The rows of A fall into 4 groups, and each row is roughly a mix of its group's hidden directions.
A:
[[13, 4, -14, 18, 6, 32, 5, -4, 1, -7],
[-18, 14, 14, 4, -6, 17, 15, -21, 12, 1],
[-7, 10, 6, -27, 16, 3, 0, -6, -25, -2],
[5, 17, 7, 29, 15, 3, -2, -16, 9, -8],
[-14, -3, 5, 3, -15, -10, 31, -15, -5, 10],
[5, -12, -19, -2, -28, 9, -5, -12, -14, -12],
[-2, -16, 5, -15, 27, 15, 9, -9, 5, 13],
[0, -1, -11, 21, -21, -13, 22, 13, 6, -2],
[-27, 20, 17, 4, -8, -6, -6, -8, -16, -1],
[1, 22, 7, 17, -17, 4, 7, 17, 14, 15],
[-3, 3, -10, 15, 12, -10, 7, 32, 14, -4],
[-1, 20, 22, -15, -10, -4, 6, 17, 0, 19],
[-7, 4, 19, -12, -4, 1, 5, -14, -25, -21],
[14, 21, -2, 8, -22, 15, 1, -21, 3, -1],
[18, -18, 27, -4, -16, 3, -1, -5, -9, 10],
[0, -13, -4, 8, -8, -10, -36, 2, 1, -11],
[-9, -14, 19, -13, 23, -14, -7, 5, 0, -17],
[1, 9, 11, 13, 33, 1, 2, -12, 5, -15],
[-20, -12, -16, -4, 3, 19, 8, -4, -14, -20],
[-3, 9, 8, 19, 19, -17, 20, 12, 11, 6],
[-20, 4, 14, -5, 11, -2, 2, -4, -27, -18],
[-22, 2, 8, -27, 9, 3, -20, 8, -3, 2],
[-3, -4, 8, 10, 6, 2, -6, 32, 13, -20],
[-9, 1, 1, -10, -23, 31, -7, 8, 0, -7],
[2, 14, 16, -10, 28, 3, -19, 11, 2, 8],
[10, -4, -12, 25, 17, -21, 10, 4, 9, -8],
[-2, 0, -7, -10, -34, -2, 1, 20, -5, 11],
[30, -9, 18, -18, -9, -3, 11, -3, -3, -5],
[-3, -2, -14, 30, -12, 5, -23, 5, -4, -5],
[-26, -19, -1, 4, -3, 12, -22, 11, 0, 6],
[-1, -11, 11, -13, 0, 21, -6, -30, 8, -1],
[2, 20, 9, 3, -3, -22, 4, 9, -21, 18],
[-7, -14, 5, -29, -4, -14, -9, -2, -17, 12],
[-5, -9, -8, -9, -9, -1, 20, 13, -30, 10],
[2, 5, 16, 9, -2, -17, -5, -25, 19, 14],
[-13, 8, -10, 20, -6, -10, -15, 16, 20, 11],
[-22, -11, 19, 17, 18, -13, -4, 1, 7, -7],
[4, 4, -12, 16, -5, 32, 0, -18, -5, -3],
[24, 10, -10, 11, -9, 29, -2, -5, -6, 3],
[-8, -9, 11, -1, 8, 0, 10, 12, -35, 9],
[11, -3, -5, 30, -1, -18, 18, -7, 9, -3],
[-3, -6, 16, -17, -2, 13, -4, -17, -25, 15],
[-12, 10, 13, 11, -8, 12, 6, -16, 14, 25],
[-26, -14, 18, 4, 23, -8, 8, -2, 2, 1],
[12, -2, -4, 1, 14, -19, -8, 23, 24, 3],
[20, 9, -11, 18, -15, 2, 0, 1, 26, 4],
[-10, 2, 4, -19, 16, 17, -14, -13, -21, -4],
[-17, 7, 21, 10, -4, -12, -19, -17, 13, 6],
[1, 0, 8, -28, -9, 2, 10, 22, -2, 18],
[4, 27, 15, 6, 2, 8, -13, 23, -5, 8],
[-1, 7, 3, 9, -25, 7, 0, -2, 9, 31],
[5, -8, 10, -18, 20, -2, -2, 10, -11, -26],
[-8, -18, -14, -4, -21, 14, -21, 2, -1, 14],
[-20, -12, 8, -18, -1, -3, -2, -30, -5, 5],
[-6, -26, -9, 5, 15, -17, -7, 21, 4, -7],
[-1, -10, 17, -8, 27, -11, 9, -4, -11, -19],
[29, 5, -14, 9, 4, 3, -10, 8, -10, -20],
[1, 2, 9, 9, 0, -27, 22, -14, -1, 17],
[-10, 28, -12, -12, 13, -4, -4, 22, 1, 4],
[3, 0, 8, 6, -2, -28, 20, -18, -2, 17],
[29, -1, -9, 1, -7, -7, 8, 10, 26, -1],
[-8, 17, -22, -16, -1, -6, -19, 13, 0, 15],
[24, 4, 2, 4, 23, 3, 22, 4, -11, -9],
[-15, -3, 12, 21, -3, -16, -6, -19, 15, 14],
[-12, 14, -5, -5, -9, -7, 4, 32, -17, 5],
[10, 10, -16, 25, -15, -9, -11, 11, 15, 1],
[24, -7, 14, -8, 0, 3, 21, -16, -7, -15],
[24, 0, -6, -2, -25, -14, -17, 7, 5, 7],
[-3, -11, -9, -13, -9, -9, 1, 27, 24, 2],
[7, 13, 0, 7, -17, 30, 10, -3, 7, 16],
[-4, 13, 3, 2, -19, 8, 4, 28, -3, 22],
[-6, 14, 12, -11, 23, -5, -7, -5, -25, 10],
[-22, -17, -9, 9, -11, 2, -9, -15, -2, 22],
[-24, -9, -5, 19, 16, 14, -6, -10, -10, 12],
[-5, 2, -7, 0, 2, 36, 20, 7, 3, -4],
[-4, 7, 14, 2, 18, -25, 17, -4, 2, 18],
[-20, -5, 22, 2, 7, -3, -9, 10, -26, 5],
[25, -7, -6, 4, 6, 13, 24, -19, -2, -7],
[7, -16, 9, -7, 5, -8, -11, -12, 30, -14],
[-18, 17, 9, -5, -9, 10, 6, 30, -2, 7],
[18, -7, -5, 12, 5, -7, 23, -22, -14, -2],
[23, 26, 9, 18, -14, 1, 1, 8, 4, -3],
[2, -4, 25, -4, -22, -17, -6, 19, -5, -6],
[-13, 18, 7, 16, -10, -4, -1, 28, -2, 14],
[-9, 5, 7, 17, -9, 14, -17, 24, 12, -12],
[36, -1, 0, 7, 1, 5, 17, 7, 1, 11],
[12, -26, 6, 14, 7, -6, 5, -16, -13, -17],
[-17, 0, 9, 7, 7, -12, 33, -10, 0, 10],
[-14, 4, 0, 9, -27, -14, 5, 17, 15, 11],
[-18, -15, -3, 10, -3, -2, 6, -22, -2, 26],
[-25, -3, -8, -23, -9, 1, 10, 11, -19, 1],
[15, 5, -11, 22, 22, 6, 17, -4, 7, -13],
[5, -7, 0, 0, 22, 8, 26, 14, -12, -15],
[3, -1, -18, 9, -10, -21, 7, 29, 5, -3],
[17, -14, -1, -8, -7, 6, 21, -22, -1, -18],
[-4, -6, -4, 6, 27, 4, -1, -15, -6, -27],
[-2, 5, 12, 9, 11, -17, 18, -24, -11, 12],
[-4, 27, 23, -5, 1, 2, 13, 18, 5, 4],
[-10, 24, -29, 7, -1, 3, 12, 0, -2, -13],
[12, 16, 3, -4, 8, 10, -31, 14, -10, -2],
[-18, 17, 7, 6, 1, 7, -1, -27, -13, 15],
[-14, 6, 22, -10, 11, -9, -25, -4, 7, -14],
[21, -28, 11, -3, -6, -1, 1, -4, 0, -21],
[15, -1, -19, 12, 9, 9, -11, 19, -20, -12],
[4, -8, -16, 14, 21, 23, -1, -9, -8, -15],
[-12, 5, 23, -18, 13, -7, -16, 9, -16, 4],
[8, 1, 2, 9, 24, -21, 20, -12, -10, -9],
[-32, -6, -9, 8, 7, -4, -1, 15, -13, -15],
[13, 0, -30, -3, 12, 0, 22, 11, 5, 5],
[-26, -11, -6, 6, 13, -5, 10, -2, 6, -26],
[2, 1, 2, -12, 29, -2, 15, 4, -20, -16],
[-9, 6, -1, 10, -33, 10, 16, -1, -15, -1],
[1, 9, -14, -16, 11, 19, 17, 19, -14, -1],
[-2, -6, 1, -17, -1, 5, 19, -26, -9, 21],
[-27, -15, 1, 5, -16, 0, -18, 2, 0, 18],
[22, 18, -10, 16, -5, 0, -1, 9, 24, 5],
[-8, -12, 0, -31, -17, -10, 10, 15, 0, 0],
[4, -2, -5, 2, -18, 10, -12, 0, -13, 32],
[29, -8, -13, -2, 7, -14, -3, 18, 6, -13],
[4, -11, -23, -1, -19, 13, -22, 10, -7, 3],
[18, 17, -11, 7, -5, 1, -10, 7, 27, 14],
[8, -15, -1, -8, 6, -21, 5, 22, 20, 11],
[6, 4, 0, 16, 31, -16, 2, 12, 13, -2],
[-8, 9, -2, 10, 37, 0, -11, 6, 9, 2],
[-22, -1, 16, -1, -16, -9, -1, 6, -23, -15],
[-10, 9, -23, -16, -8, 0, -14, 3, -1, 25],
[-21, 12, -11, -3, -16, 6, -21, -16, 12, 5],
[-2, -4, -18, -7, -22, 17, -13, 16, -8, -15],
[-27, 0, -3, 6, -9, -7, 5, 30, -2, 5],
[13, -1, -1, 14, -13, 9, -1, -30, -18, -3],
[-13, -25, 8, 16, -10, -8, -15, 2, 20, 0],
[-3, -14, 19, 4, -7, -16, 8, 7, -5, -29],
[14, -8, 20, 7, -18, -4, 10, -8, 25, -1],
[-6, 26, -16, 4, 2, 3, 15, 16, 8, 18],
[33, 8, 9, -9, 5, -4, 17, 11, -6, -6],
[-5, 2, 5, -9, 15, 30, -19, 7, 6, -11],
[4, 0, 23, 7, -15, -5, -24, 9, 11, 15],
[-7, 8, 27, 14, -10, 8, -10, -22, 2, -7],
[-8, 15, 13, -12, -26, -6, -23, -3, 7, -2],
[-8, -22, 4, 0, -19, -5, 7, 16, -19, 16],
[3, -7, 11, 2, -5, -21, 19, -10, 22, 17],
[4, -15, 6, 9, 15, -7, 35, -2, 3, -1],
[-8, 19, 8, 13, -23, 14, 1, -6, 2, 22],
[4, -14, -23, 8, 9, 3, 16, 14, -3, 22],
[3, -3, -9, 5, -1, 29, -2, -28, -10, -1],
[-9, -4, 10, -25, -14, 25, -11, -8, 5, 3],
[9, -4, 14, -12, -25, -12, -3, -6, 12, -22]]
Each list below has one row that fits no group; the rest each fit one group, if only roughly. Name that row.
  * z759: [-5, -14, -13, 8, 0, -12, -3, 30, 2, 20]
  * z234: [-21, -10, 14, -9, 24, 0, -2, 17, -6, -14]
  * z244: [2, -9, 12, 12, -18, -25, 18, 10, 0, 12]
  * z61: [-17, -5, -26, 17, -8, -8, 10, 16, 10, -8]
  * z760: [-10, 18, 17, 4, -2, -11, 18, -5, -19, 18]
  * z992: [-19, -21, -22, 13, -2, 13, 1, -12, 8, 6]
  * z97: [-3, 17, 2, 3, 6, -20, -14, 20, 19, -13]
  * z590: [6, 5, 18, -17, 20, -11, -17, -15, -1, 14]
  * z277: [-15, -6, 18, 2, -17, 4, -21, -4, -2, 23]
  * z970: [16, 0, 10, 26, -23, -4, 5, 5, 10, -11]
  * z755: [13, -1, -6, 2, 24, 1, -27, -12, -6, -11]
  * z800: [17, -30, 11, 6, 1, -14, 5, 12, 13, 2]
  * z839: [23, 7, 16, 10, 4, -17, -8, -20, 2, 14]
  * z100: [-23, -14, 9, 8, 22, 5, -5, -7, -20, 2]
 -> z244
  * z129: [-11, -18, 15, 22, 9, -1, 17, -18, -8, 3]
  * z128: [7, -2, 2, -15, -8, -19, -5, 27, -5, 19]
  * z801: [-2, 4, 0, 0, 5, 5, -5, 35, 23, -2]
  * z652: [-11, -2, 4, 3, 33, 20, 3, -14, -2, -5]
  * z288: [-5, 7, -33, -9, -20, 1, 14, -1, 5, 0]
  * z680: [-3, 20, 12, -19, 4, -4, -4, 23, 15, 13]
  * z213: [3, 17, -12, 3, 15, -7, 18, 24, -10, -13]
  * z984: [11, 8, -10, 7, -19, 18, 5, 27, 10, -1]
  * z204: [10, 11, 1, 11, 17, 12, 16, 7, 7, -27]
  * z138: [1, 11, 4, 8, 26, 1, 7, 3, 1, -31]
  * z8: [-23, -19, -13, -6, 4, -11, 4, 21, -12, 8]
 -> z680
  * z365: [-11, -7, -14, 7, -10, -18, -12, 25, -15, -5]
  * z709: [-7, 12, 4, 10, 21, 4, 8, 1, 1, -32]
  * z18: [12, -18, 6, 0, -18, -4, 16, 0, 25, -12]
  * z922: [21, 0, -7, -8, 9, 5, 13, 8, 10, -30]
  * z533: [-9, 4, -18, 21, -13, 24, -4, 8, -11, -7]
  * z429: [-10, -8, -5, -9, -36, -12, -7, 6, 10, -3]
  * z25: [-6, -18, -21, 4, 5, -10, 17, 14, 11, -17]
  * z893: [-3, -14, 2, 8, -13, 10, 21, -21, 1, 22]
  * z897: [8, -20, 7, -21, 11, 2, 28, 2, -2, -5]
  * z232: [5, -16, -13, 6, -2, -18, 9, 20, 21, -10]
 -> z18
  * z697: [-21, 9, -1, 26, 2, -7, -10, -20, -2, 10]
  * z848: [-5, -18, 3, 9, 10, -12, 21, 14, 20, 11]
  * z895: [-9, 11, 2, -19, -21, 3, -17, -5, 13, 19]
  * z468: [-3, -27, 2, -25, 0, 15, 8, -8, -11, 7]
  * z185: [2, -27, 12, 1, 9, 11, -9, -21, -5, -15]
  * z478: [20, 12, -6, -27, -13, 11, 1, 16, 5, -1]
  * z940: [-1, 13, 25, -7, 16, -22, -10, -1, -14, -4]
  * z292: [-6, -9, 16, -30, 3, -3, -11, -18, 1, -10]
  * z692: [-22, -28, -14, -8, 2, -7, 11, 9, -8, -8]
  * z706: [17, -4, -26, 14, 11, -10, 2, 4, -20, -8]
  * z355: [-7, -7, -2, 29, 15, -3, 24, -9, -2, 5]
  * z596: [14, 3, 9, 12, -7, -12, 6, -31, -11, 10]
 -> z185
  * z733: [1, 13, -11, 29, -9, 9, 17, -6, -6, -14]
  * z779: [-11, -3, -4, -14, 31, -8, -3, 20, 10, 1]
  * z883: [1, -7, -5, 13, -2, 22, 2, -1, 11, 32]
  * z191: [-9, 9, 14, 11, -23, 28, -2, -9, 1, 3]
  * z956: [-7, 8, 25, -10, 23, -1, 4, -15, 0, 17]
  * z171: [-10, 0, 7, 2, -19, 10, -5, -31, 1, -17]
  * z914: [2, -3, 22, 15, -6, -5, -16, -26, 9, 10]
  * z645: [26, -22, -12, -11, 19, 4, -8, -3, -3, 0]
  * z242: [3, 19, 8, 18, -10, 20, -8, -9, -13, 16]
  * z263: [8, 11, 22, 7, 15, -12, 2, 5, -2, -27]
  * z890: [3, 14, -9, 16, 0, 24, -6, 11, -22, -12]
 -> z914
  * z475: [27, 1, -3, -4, -15, -16, -17, 5, 11, -14]
  * z154: [3, 17, 0, 23, -12, -13, 16, 21, -1, 7]
  * z854: [3, 7, 12, 0, -26, 9, -8, 20, 20, 9]
  * z490: [27, 18, 17, -5, 22, 3, 2, 0, 2, -3]
  * z780: [15, -4, -14, 3, -16, -10, 19, -23, -8, -8]
  * z266: [8, 13, 0, -16, 34, 6, 2, -13, -2, -5]
  * z275: [19, 16, 11, -9, 0, 1, -14, -22, -18, -2]
  * z395: [-10, -17, -11, -10, 1, 0, 13, 24, 11, 20]
  * z320: [1, 12, -8, -10, -19, 23, 8, 20, -11, -9]
  * z381: [-3, 12, -7, 19, -30, -2, -9, 12, -10, 10]
 -> z780
  * z407: [6, -5, 15, 3, -6, 0, -4, -20, -16, 29]
  * z411: [-18, -2, -29, 15, 4, 5, 12, 8, -8, 12]
  * z686: [15, -2, 15, -5, 14, -8, 10, 1, 28, 15]
  * z344: [16, -3, -4, -12, -21, 8, 12, 10, 19, 18]
  * z552: [-5, 2, 8, 2, 7, -12, -27, -24, -10, -12]
  * z648: [-9, 19, 12, -10, 0, -12, -2, 8, 30, 9]
  * z617: [14, 15, -4, -2, -6, 13, 0, 27, -18, 13]
  * z51: [-19, -3, -5, 0, -21, -8, -13, -16, -19, -12]
  * z765: [-15, -21, -3, 11, -21, 9, 7, -16, -14, -6]
  * z803: [8, -2, 2, 32, -13, 15, 18, -7, 0, -1]
  * z393: [8, 7, -6, -38, 11, -6, 4, 10, 1, -1]
 -> z407
  * z507: [8, 12, 1, -8, -5, 2, 2, -12, -11, -36]
  * z587: [10, 3, 3, 3, 31, 14, 12, 13, 16, -3]
  * z15: [16, -17, 5, 20, 21, 2, 5, 9, 13, 13]
  * z397: [2, 16, -25, 7, 12, 15, 17, -3, -14, 9]
  * z603: [-32, 7, -14, 6, -3, 11, -3, -10, -17, 6]
  * z352: [-22, -4, -2, 10, 22, 4, 13, 21, 7, -8]
  * z899: [-3, 6, 10, -19, -3, -4, -28, -22, -10, -3]
  * z471: [-2, 15, -4, 0, -10, 8, -13, 35, -8, -4]
  * z299: [1, 5, 21, -6, -14, -9, 9, -22, -1, 23]
  * z717: [-15, 8, -4, 4, 8, 3, 2, -9, 10, 36]
  * z445: [-13, -1, 19, -14, -10, -7, -10, 9, -28, 5]
 -> z717
  * z451: [23, -13, -8, 18, -2, -1, 14, 9, 22, 0]
  * z870: [28, 12, 5, -20, -17, 8, 7, -8, 0, -7]
  * z454: [-11, 13, 11, 19, -2, 5, -9, 9, -4, 31]
  * z482: [13, -11, 0, -32, 4, -3, -13, 5, -7, -17]
  * z449: [-4, 15, 8, 9, 18, -6, -7, -13, -13, -27]
  * z578: [-2, -14, -3, -16, -29, -22, 2, -3, 10, 2]
  * z332: [-9, 10, 16, 22, 3, 0, -18, -9, -8, -22]
  * z246: [-20, -8, 0, -5, -23, 14, 25, 1, 6, 2]
  * z947: [-8, -11, 11, -28, -10, 2, -17, -18, 3, -3]
  * z28: [-6, 8, 2, 4, 10, -15, 7, 21, 1, -31]
  * z33: [-3, -13, -8, -7, 18, -12, 7, 18, 27, -1]
  * z656: [-16, -8, 12, -12, -3, 12, 5, 16, -19, -22]
 -> z656
  * z607: [9, -3, -18, -24, 19, -3, 8, -6, 10, -18]
  * z282: [-12, -8, -9, -8, 12, 3, 23, -8, -24, -14]
  * z997: [-13, -7, -5, 24, 20, -15, -12, -12, 1, -10]
  * z716: [21, 4, 4, -17, -30, 5, 4, -13, -1, -1]
  * z384: [6, -3, -11, 8, -12, -17, 13, 26, 18, 2]
  * z817: [-3, 4, 34, -8, 2, 0, -19, 4, -14, 8]
  * z952: [15, 10, 3, -10, -23, 26, 2, -14, -5, -1]
  * z908: [1, -4, -4, 15, -25, 19, 9, -21, -2, -9]
  * z63: [8, 9, -11, 7, -15, 23, -21, 13, -7, -11]
  * z176: [0, 20, 25, 2, 20, -5, -2, -19, 6, -2]
  * z540: [27, 18, 2, 17, 5, 3, 16, 0, 8, -14]
  * z776: [-17, -17, -4, -14, -5, -5, 3, 24, -1, 22]
  * z700: [-1, 6, -5, -4, -1, 8, -27, 26, -3, -18]
  * z996: [4, -13, -29, 14, -4, -3, 2, 0, -16, -19]
  * z435: [-18, 17, 7, 15, -15, -11, 25, 3, 0, -3]
 -> z435
  * z665: [-12, -8, -9, -1, -16, 5, 18, 26, 16, -3]
  * z994: [-2, -1, 10, -12, 13, 10, 1, 26, -2, -26]
  * z944: [-8, 9, 14, 5, -11, 12, 28, 3, 1, 21]
  * z764: [13, -19, -3, 1, -20, -15, 15, 18, 9, -2]
  * z924: [11, -6, -7, 20, -15, 3, 0, 21, 4, 24]
  * z53: [-9, -14, 20, -11, 13, 5, -21, -16, 3, 12]
  * z417: [-22, -23, 11, 12, 13, 7, -9, -11, -12, -2]
  * z818: [11, -11, -15, -22, -16, -5, -4, 8, 18, 16]
  * z91: [25, 12, -9, 9, 15, 9, 15, -6, 8, -16]
  * z955: [-20, -14, 12, 19, 15, 3, 11, -14, -14, -3]
  * z380: [-6, -2, 14, 29, -16, 14, 1, -18, 8, 1]
  * z518: [5, 20, 10, 5, -17, -14, -2, -8, 25, 12]
 -> z944
